(in the rows, 128 means zero)
One turn moves every row onto another: examples first, then more rows asked
Z579: [144 120 122 129 112 103 144  89 122 158 131 114 131 119 131 114]
Z504: [140 127 132 120 125 156 120 107 162 146 155 146 132 126 112 165]
Z126: [118 141 151 130  93 171 123 106 136 182 115  85 112  98 125 113]
Z261: [144  97 124  92 107 169 106 108  89 134 113 115 166 118 115 153]
Z7: [131 152 139 108  92 159  97  83 107 137 101 125 141  85 138 147]
Z279: [132 160 134 113 107 157  89  82 112 139 104 128 140  90 139 140]
Z41: [131 120 118 134 113  98 144 103 115 163 135 108 129 115 124 118]
Z252: [113 114 148 105 102 124 125 157 120 173 143  98 145 134 130 129]
Z499: [143 118 128 111 130 153 115 103 153 134 155 138 127 131 114 171]
Z162: [104 130 162 118 102 153 116 161 104 121 117 123 135 103 144 128]
Z676: [119 112 140 112  98 127 129 154 116 176 144  93 141 137 124 142]
Z818: [130 111 110 131 100 130  92 109 109 148 124 102 150 121 156 165]
Z205: [103 125 170 107  98 149 119 155 104 113 123 125 123 115 137 131]
Z86: [115 124 172 120  96 152 117 155 110 110 123 125 132 107 146 134]
Z547: [142 120 132 113 124 165 109 100 160 131 147 137 134 129 113 171]
Z884: [123 119 137 106  98 129 133 156 115 176 143 101 136 140 122 141]
Z709: [132 103 153  95 104 162 158 135 137 118 147 113 119 102 100 127]
Z568: [130 107 110 132 106 135  89 105 117 154 124  96 144 119 162 161]
Z838: [143 133 150 125 118 178 137  93 128 134 121 151 113 112 109 108]
Z635: [120 136 146 123  92 177 107 108 134 173 114  84 110  87 123 114]
Z581: [106 137 171 119 102 152 117 153 111 116 124 127 127 101 143 122]
Z551: [122 140 139 133  94 171 113 105 132 183 112  86 117  99 122 118]
Z407: [125  98 109 135 103 138  94 110 117 145 118  95 147 126 159 157]
Z25: [134 100 107 132  99 136 100 105 114 155 133 108 149 117 166 154]
Z134: [123 105 148  95 110 165 156 145 136 127 150 119 121 111  98 125]
Z12: [140 134 152 129 124 181 134  90 122 140 125 151 116 115 112 113]
Z720: [134  95 123  88  96 170 110 118  78 134 115 113 154 117 116 148]
Z895: [131 146 150 127  91 179 109 110 132 174 117  91 120  94 130 111]
Z436: [130 156 137 119 107 158  97  77 107 137  99 120 144  92 140 138]
Z665: [147 144 148 130 116 176 135  90 124 140 120 141 105 119 104 111]
Z600: [137 101 120  88  97 180 108 112  85 128 121 120 160 117 113 149]
Z410: [141 116 124 125 116 103 156  96 120 154 139 118 130 119 131 119]
Z50: [140 126 129 111 121 161 127  97 163 136 151 144 129 133 118 162]
Z608: [136  95 118  87 106 174 114 102  87 136 110 119 157 126 117 150]
Z675: [142 137 148 117 126 179 133  87 130 135 125 142 113 111 107 110]
Z133: [124 107 144 101 116 164 152 136 140 116 147 112 128 113  96 128]
Z288: [127 160 137 111 103 151  86  79 112 139 109 124 142  89 131 137]
Z716: [127 105 148  97 103 160 159 137 134 121 150 115 125 108  94 125]
Z583: [138 135 117 125 110 103 147  99 116 155 134 107 130 117 136 114]
Z674: [117 107 141 113  93 123 130 155 124 173 141  96 137 133 129 142]

Z436 goes to Z674
Z676 goes to Z838
Z600 goes to Z162
And these:
Z608 goes to Z86
Z261 goes to Z205
Z25 goes to Z133
Z884 goes to Z12
Z547 goes to Z720

